A state moves one step at a time under one of 5 hidden systems, and each row is a state written as 28 numbers. Each run below is a few steps of one system.
In the rows, 128 means zero.
run 1, fek (8 x 28):
[[115 129  57 181 127 120 151 136 144 122 117 121 210 131 141  75 126 133
  159 146 113 127 108 102 160 156 170 159]
 [126 109  55 166 125 143 110 163 143 117 110 107 220 134 140  91 136 135
  162 139 109 122  99 102 142 150 143 142]
 [136  90  74 137 129 160  74 184 130 113 106  94 208 140 135 116 145 144
  159 130 111 120  92 103 126 139 118 120]
 [147  83 102 108 131 172  53 191 124 113 108  90 176 140 128 146 147 142
  154 120 115 114  99 112 107 127  91 100]
 [150  79 136  85 131 173  45 190 116 119 117  97 129 136 118 170 145 142
  137 116 121 117 110 129  92 116  77  88]
 [150  93 165  73 127 160  62 172 109 126 128 111  86 130 111 186 140 139
  121 110 134 122 124 143  85 106  73  84]
 [144 112 184  69 128 145  94 139 107 131 140 130  54 133 111 181 133 128
  104 110 141 124 143 156  93 104  84  91]
 [130 131 192  83 127 118 129 112 114 136 146 150  34 124 111 171 122 122
   93 114 140 124 153 159 111 107 108 107]]
run 2, Sor (8 x 28):
[[163 164  89 165 124 146 188  94 133 199 158 164 142  69 170 106  98 107
  129 137 169 110 162 141 137 149 155 151]
 [182 139  94 160 117 156 163 112 120 189 184 173  86  87 177 123 110 104
  118 131 173  88 167 162  87 145 139 157]
 [182 108 106 139 116 159 126 139 103 150 192 166  49 120 170 142 123 106
  106 124 154  75 153 173  62 140 127 152]
 [166  86 124 121 117 157  84 160 104 109 174 150  43 156 146 151 137 124
  106 112 125  80 129 161  54 127 110 142]
 [134  72 141 104 126 136  63 173 112  74 142 123  66 178 108 153 149 142
  118 107 100 102 101 142  78 112 104 129]
 [ 99  84 154  96 129 117  65 172 122  54 114  97 111 186  86 145 152 152
  129 120  82 141  83 125 115 106 105 113]
 [ 76 106 155  97 134 104  86 152 134  62  78  85 168 173  75 126 144 155
  139 133  76 163  80  96 164 105 122 104]
 [ 74 129 143 108 133 101 120 128 145  93  68  86 210 138  79 116 133 147
  147 135  96 174  97  89 191 113 141 105]]
run 3, nor (8 x 28):
[[121 117  65 190 121 108 150 132 138  93 141 152 148 150 138  70 123 128
  135 135 107 105 108 121 130 146 184 191]
 [129  95  61 177 115 120 120 154 133  87 143 140 145 160 139  79 133 135
  137 132 105  94  97 122 110 144 172 186]
 [139  83  63 164 118 137  96 176 130  86 144 133 137 162 137  98 140 136
  142 122 104  86  92 124  96 141 150 174]
 [147  73  77 144 118 152  74 182 122  89 140 124 127 164 136 117 147 136
  139 119 107  88  92 125  87 135 133 154]
 [158  71  89 124 122 162  63 191 112 101 141 117 120 158 135 139 146 137
  137 117 109  90 100 133  79 131 108 131]
 [159  78 116 105 122 171  55 186 112 116 138 111 108 144 132 158 142 138
  132 111 120  94 110 141  76 123  89 110]
 [158  91 138  82 129 175  67 173 110 132 139 111  98 128 125 174 140 132
  128 112 137 112 127 140  83 116  75  92]
 [157 111 159  77 131 168  80 158 107 154 134 109  97 115 126 184 134 130
  121 118 149 123 137 142  96 111  71  78]]
run 4, mes, 8 rows:
[[162  92 110 135 117 151  96 155 106 116 173 159  57 152 152 135 134 120
  110 120 126  75 126 159  62 135 123 154]
 [168  77  96 131 117 168  70 182 106 111 164 133  88 156 151 140 146 128
  125 116 120  79 110 149  59 135 114 140]
 [162  75  88 122 123 173  53 197 115 108 136 113 132 154 137 144 147 134
  142 114 112  91 101 128  79 128 101 126]
 [147  80  95 113 127 173  52 195 123 114 113  91 174 145 131 136 150 141
  151 122 112 116  95 114 105 130 100 107]
 [127 100 106 109 131 160  67 180 134 118  93  81 211 132 117 133 143 146
  159 132 114 143 100  98 142 130 100  91]
 [110 124 118 107 134 139 100 154 144 129  77  79 225 118 107 125 132 146
  160 139 120 164 109  91 169 129 113  85]
 [ 94 149 132 111 138 120 137 124 147 139  75  91 216 105  98 124 122 144
  153 143 123 174 122  94 192 125 121  89]
 [ 86 168 138 119 139  98 170  93 151 145  85 103 189 101  99 115 111 136
  144 144 131 177 135 105 200 123 136 101]]
run 5, Sor, 8 rows:
[[ 72 126 148 100 134  99 109 133 146  87  70  86 194 149  77 118 136 151
  145 136  94 171  87  89 187 107 133 103]
 [ 79 150 128 125 137  97 154 112 156 121  72  97 216 114  93 104 119 143
  149 143 117 177 113  90 204 123 145 110]
 [108 170 110 149 133 115 185  92 147 166 102 118 203  85 128 100 110 126
  149 148 141 158 140 105 190 140 153 122]
 [150 174  98 158 126 140 185  88 139 203 139 149 170  67 156 103 102 113
  137 144 165 128 162 127 155 147 154 139]
 [178 155  90 155 118 157 171 102 128 207 166 165 117  72 176 122 102 104
  122 136 176 101 171 151 113 146 145 145]
 [185 130 105 146 115 161 146 121 111 178 186 170  65  94 173 140 117 106
  111 127 171  84 166 171  77 144 124 145]
 [175 101 122 124 114 158 109 148 102 137 186 158  34 136 156 152 129 116
  104 116 146  78 142 171  59 135 113 141]
 [151  84 142 106 121 144  73 171 106  96 158 138  52 167 127 159 145 136
  109 108 118  92 118 156  67 122 101 133]]
run 6, nor:
[[182 106  72 153 118 167 111 158 111 151 179 153 104 126 171 125 126 117
  127 129 143  75 137 152  70 148 128 151]
 [181 105  81 143 121 181 103 165 115 163 169 138 125 108 169 133 127 119
  132 131 151  85 136 144  78 142 118 129]
 [177 111  88 128 123 185  95 164 122 168 152 124 146  98 157 144 122 125
  140 130 159  99 141 134  91 136 105 111]
 [165 118  96 117 131 182  98 162 123 175 129 107 164  97 149 151 125 128
  147 128 150 119 136 126 110 135  95  98]
 [146 124 117 106 130 171 100 153 125 168 112  94 181  96 138 150 127 131
  151 132 144 137 132 116 132 131  91  78]
 [128 133 136  94 135 158 106 144 130 162  95  87 193  99 119 150 128 137
  151 136 137 153 128 109 152 126  93  71]
 [111 139 147  87 140 140 110 137 135 148  83  84 193 107 104 152 126 142
  150 136 129 165 122 107 175 118 100  67]
 [ 92 143 161  86 138 121 114 127 140 132  71  90 184 117  88 143 124 147
  145 132 121 176 122 104 185 112 109  79]]
run 7, fek, 8 rows:
[[113 164 101 156 130 119 179  97 148 159 112 124 201  92 133  96 110 125
  150 149 137 153 133 107 181 140 155 133]
 [135 144  81 155 130 141 153 128 142 160 114 113 211  93 146 100 114 128
  156 147 138 140 130 106 158 145 142 125]
 [149 123  66 150 124 163 120 154 137 157 120 109 206 100 155 111 124 131
  159 141 139 122 126 110 131 145 130 124]
 [165 102  69 140 128 178  90 176 124 147 132 107 182 110 151 126 129 130
  159 130 139 105 122 119 104 141 112 121]
 [174  87  82 122 126 183  70 185 114 141 143 110 143 124 153 146 137 131
  142 126 131  94 117 129  79 135  98 114]
 [173  81 105 110 125 178  64 186 105 129 155 119 103 136 146 159 141 131
  129 115 133  87 120 143  68 129  92 114]
 [163  86 135  99 118 166  73 168 104 118 156 132  64 143 137 163 141 126
  115 113 133  92 128 152  66 122  92 118]
 [149  99 159 101 119 141  88 148 113 108 155 144  41 151 125 161 136 128
   99 114 130 101 131 159  79 112 107 128]]
run 8, mes:
[[112 119 104 119 132 139  99 159 143 124  86  85 230 120 115 118 133 144
  161 141 117 155 106  93 165 131 119  95]
 [ 93 141 123 122 134 118 136 129 150 128  75  90 222 113 100 112 124 144
  158 146 120 171 111  92 191 124 131 101]
 [ 80 162 138 124 134  95 165 101 155 133  84 105 199 107  99 108 118 141
  143 143 128 180 127 102 200 121 142 111]
 [ 82 171 148 127 129  83 192  80 150 139  99 124 161 105  97 110 107 136
  128 141 126 169 137 115 199 124 156 122]
 [ 93 175 157 130 124  73 201  71 142 141 124 153 115 108 107 109 106 125
  114 144 138 157 145 133 180 125 163 134]
 [105 166 158 131 125  83 198  71 132 134 142 165  69 120 111 117 106 120
  103 132 140 135 156 149 151 121 166 149]
 [129 144 152 131 120 100 177  92 120 128 163 176  38 132 127 128 111 119
   96 125 143 112 149 159 119 125 157 157]
 [143 122 138 131 113 122 146 117 110 119 173 170  29 143 137 134 128 119
   96 118 134  93 145 167  88 128 144 159]]
run 9, nura, 8 rows:
[[152 106  86 171 116 127 137 133 118 114 181 175  69 150 154 103 130 117
  114 127 126  77 125 158  80 142 159 188]
 [130 103 122 147 116 113 123 132 114  88 166 167  52 168 129 114 134 123
  104 121 111  90 117 153  90 129 157 177]
 [110 105 157 119 124 102 111 130 114  73 139 147  51 179 104 136 134 133
  103 114 101 113 109 146 103 110 137 156]
 [ 97 107 186  92 129  96 105 128 124  74 116 120  63 166  85 152 142 145
  110 114 100 145 106 138 123  99 118 119]
 [ 91 111 200  68 130 102  97 134 129  90  96  99 105 152  73 165 141 150
  120 119 105 169 108 123 148  95  99  84]
 [ 94 126 193  63 134 123  91 136 131 114  77  87 150 132  76 166 137 147
  134 123 116 178 114 113 165 102  87  64]
 [105 136 163  74 137 136  95 143 136 144  75  81 187 114  91 155 132 148
  146 135 126 174 124 103 172 113  88  62]
 [125 138 130 103 135 151 114 143 134 161  93  86 206  95 123 145 125 137
  155 138 137 162 130 101 164 128  97  73]]
run 10, nura:
[[ 70 121 151 103 134  92 116 133 145  82  79  94 171 158  81 121 137 147
  141 131  89 169  90  97 180 111 135 109]
 [ 73 144 154 101 134  98 134 112 146 108  72  97 190 129  80 121 128 148
  143 138 110 179 110  94 195 113 133  98]
 [ 88 159 144 112 137 105 159 107 151 140  80 101 199 103  96 118 115 138
  146 144 127 179 125 102 201 120 137 102]
 [111 171 130 128 138 119 172  94 147 174 101 113 192  84 119 121 113 125
  144 144 144 168 143 115 184 128 135 106]
 [134 172 114 140 130 135 178  91 140 196 123 133 177  73 145 115 107 117
  137 144 157 146 154 122 162 139 139 115]
 [155 163  98 152 123 145 177  93 133 204 143 153 149  70 159 115 103 107
  129 139 171 121 159 135 137 146 144 136]
 [171 152  93 159 121 153 175 105 123 194 171 168 109  80 169 113 106 106
  126 134 168  98 163 152 113 150 145 150]
 [176 137  96 159 118 143 162 115 118 169 186 174  72 102 173 119 109 106
  117 133 162  87 158 161  84 142 147 164]]

Name the system that made each run.
run 11, 5 rows:
[[107  73 137 110 127 116  70 176 119  50 120 107 100 186  94 138 149 151
  128 119  89 120  86 125 104 109 118 130]
 [ 82  92 143 107 131 109  81 165 131  53  91  89 154 184  82 122 148 159
  138 129  75 148  75 104 146 110 125 118]
 [ 75 118 136 113 133 106 107 142 145  82  72  86 204 154  84 114 140 151
  153 136  90 166  85  84 183 117 136 110]
 [ 84 147 116 133 131 102 148 125 157 121  77  92 224 118  97 104 120 146
  156 144 114 172 109  86 198 125 143 113]
 [111 166 103 150 130 119 177  98 146 162 103 114 212  87 129  98 116 126
  155 148 140 159 136 103 188 139 149 119]]

Sor
run 12 (5 x 28):
[[130  70 103 122 122 144  55 194 119  73 121 103 135 175 115 133 151 147
  141 120  94 106  82 118  98 122 113 132]
 [111  84 120 107 131 139  56 183 130  74  98  88 174 168 102 127 151 151
  148 124  91 135  82 106 133 122 111 109]
 [ 95 105 127 102 132 134  74 168 139  97  78  78 207 149  92 128 149 148
  155 130  99 155  87  96 161 121 111  95]
 [ 97 131 126 109 132 130 110 145 147 128  73  85 224 117 100 122 130 148
  158 140 117 171 109  91 181 125 118  88]
 [110 153 118 119 136 131 148 120 147 160  91  96 219  91 120 124 116 135
  156 143 134 167 131  99 182 131 121  93]]

Sor
run 13 (5 x 28):
[[147  84  87 126 128 170  58 195 122 109 116  95 176 146 133 131 148 143
  153 120 115 109 100 115 105 134 106 115]
 [142  83 117  96 129 167  51 190 121 115 111  87 163 138 123 151 149 144
  146 123 119 124 101 116 109 121  91  95]
 [133  91 143  74 131 162  52 179 123 123 103  86 149 135 109 169 144 147
  138 120 124 139 107 123 115 113  78  76]
 [130 103 169  63 132 150  69 164 121 129 100  90 129 129 101 179 141 143
  131 118 129 150 119 125 127 107  70  67]
 [120 122 190  60 130 137  91 143 120 135 103  99 114 124  97 180 137 142
  126 117 133 159 133 130 136 106  70  64]]

nor
run 14 (5 x 28):
[[157 120 121  96 136 178  90 160 123 169 114  93 170 101 135 161 131 132
  150 131 145 131 135 122 122 131  83  75]
 [173 115 125  94 129 188  86 163 113 177 141 117 130  98 142 172 124 125
  135 123 157 112 147 137  96 126  82  86]
 [178 113 134  99 125 177  99 151 106 172 160 136  85 104 151 172 124 118
  115 118 157  98 154 156  79 124  85  99]
 [172 120 144 108 120 163 115 136 101 159 178 154  49 115 154 164 123 114
  106 120 155  91 157 166  75 127 108 120]
 [160 120 144 124 119 136 137 119 106 140 183 165  31 128 145 149 119 109
   96 119 149  92 158 171  79 129 130 142]]

fek
run 15:
[[172 147 127 111 133 173 128 123 122 203 139 130 133  77 149 155 114 118
  129 130 168 120 164 144 112 135  95  95]
 [173 148 103 133 128 169 138 123 126 205 142 138 146  74 159 138 113 114
  129 132 173 113 166 139 116 139 110 113]
 [171 147  88 149 122 166 148 119 133 197 147 143 158  74 164 122 111 112
  137 136 163 112 157 135 120 145 133 131]
 [162 146  73 166 121 157 157 123 135 180 148 148 165  85 163 100 111 116
  139 143 154 107 148 129 124 147 151 146]
 [153 142  62 183 125 139 162 121 137 157 151 151 168 100 161  90 115 116
  141 145 139 103 135 124 128 154 166 165]]

mes
run 16:
[[ 80 142 115 152 128  81 167  97 154  97  97 125 171 139 103  84 127 140
  140 137 104 158 106 103 188 130 173 153]
 [ 96 155  90 166 126  96 185 101 151 126 112 133 191 120 123  74 113 132
  141 150 121 147 120 112 183 142 181 159]
 [125 156  75 182 122 119 188  97 143 152 135 152 174 100 148  78 107 118
  137 151 137 122 134 120 159 150 181 165]
 [160 146  64 186 119 139 178 110 131 174 163 162 144  92 171  89 107 110
  132 141 153  97 146 138 123 154 169 170]
 [180 131  69 175 115 158 152 130 121 171 181 168 111 101 184 104 117 106
  127 137 162  79 150 153  86 153 148 165]]

Sor
run 17, 5 rows:
[[141 134  56 169 128 145 149 134 142 151 128 123 208 102 153  90 119 125
  159 145 135 121 122 109 143 149 157 144]
 [145 138  49 194 121 136 165 125 136 148 149 151 176 115 164  74 114 115
  147 148 133  97 125 121 130 157 176 175]
 [140 137  60 196 122 121 179 112 136 135 169 169 131 125 163  72 113 115
  130 142 132  94 131 136 120 152 187 192]
 [129 138  87 180 119 101 181 105 133 120 170 176  87 139 147  85 112 117
  115 136 125  95 132 147 116 144 186 195]
 [124 133 125 156 117  93 169  98 123 107 162 175  58 149 129 107 116 122
  101 127 121 104 135 150 120 131 172 181]]

nura
run 18 (5 x 28):
[[ 75 110 178  98 133  89 107 133 130  62  97 103 114 172  72 136 140 150
  127 125  85 160  90 113 152 102 126 112]
 [ 73 123 184  80 133  97 110 122 139  96  77  92 146 147  69 143 137 153
  130 125 102 177 102 108 175  96 117  89]
 [ 82 148 177  79 139 108 122 121 142 127  69  90 175 120  77 145 130 148
  141 132 113 182 116  99 191 110 108  79]
 [101 159 150  96 138 125 141 118 143 159  80  93 198 101 101 140 121 141
  145 139 136 177 130 105 186 121 108  75]
 [130 162 120 118 138 140 149 115 141 182 100 101 200  76 130 133 120 127
  152 140 150 161 144 108 167 133 112  91]]

nura
run 19 (5 x 28):
[[168 143 148  96 131 173 116 128 117 200 133 127 116  82 142 170 118 118
  125 124 166 122 162 147 111 128  85  87]
 [181 140 137 113 127 171 133 120 112 197 160 151  86  89 154 162 113 111
  110 122 170 106 170 159  96 131 101 107]
 [177 137 127 130 120 156 149 112 109 181 175 165  64 100 161 142 116 107
  109 121 167  97 167 165  86 138 122 133]
 [166 133 109 151 115 139 163 111 112 157 190 176  54 110 162 126 111 112
  107 126 155  88 159 164  83 140 146 164]
 [148 127  93 173 117 117 169 117 120 134 184 177  67 135 159 101 116 114
  112 133 138  84 143 157  90 144 167 186]]

fek
run 20 (5 x 28):
[[166  81  75 150 117 163  85 174 117 114 165 140 110 147 156 120 136 124
  127 121 121  76 111 142  74 145 132 157]
 [169  84  83 137 123 174  76 178 109 127 159 131 108 142 156 139 137 126
  133 121 129  80 120 146  66 137 111 141]
 [169  90 100 115 125 185  72 181 109 143 154 120 114 127 150 155 137 126
  136 121 140  89 127 142  72 127  95 116]
 [168  99 118  98 125 186  77 171 109 155 144 111 120 113 143 167 129 129
  137 121 147 105 134 138  87 121  85  95]
 [162 118 135  86 133 176  88 159 114 170 129 104 133 100 136 171 128 126
  138 123 152 123 140 135 105 121  78  75]]

nor
run 21, 5 rows:
[[155 113  45 198 120 137 146 141 125 119 175 162 127 139 171  82 124 116
  132 141 125  77 120 135  95 153 172 196]
 [137 109  73 183 113 115 144 134 129  98 169 168  95 154 146  81 125 122
  121 137 113  84 115 144 100 141 180 196]
 [114 109 114 158 117  98 142 121 128  82 157 165  70 169 122  97 128 129
  108 125 105  99 111 142 109 127 176 184]
 [100 119 160 127 125  84 139 111 127  75 137 151  61 171  97 121 129 131
  104 125  98 121 113 142 128 114 157 162]
 [ 84 125 194  91 127  83 133 109 125  81 117 130  66 160  79 145 130 141
  105 121 105 158 119 138 145 101 130 122]]

nura
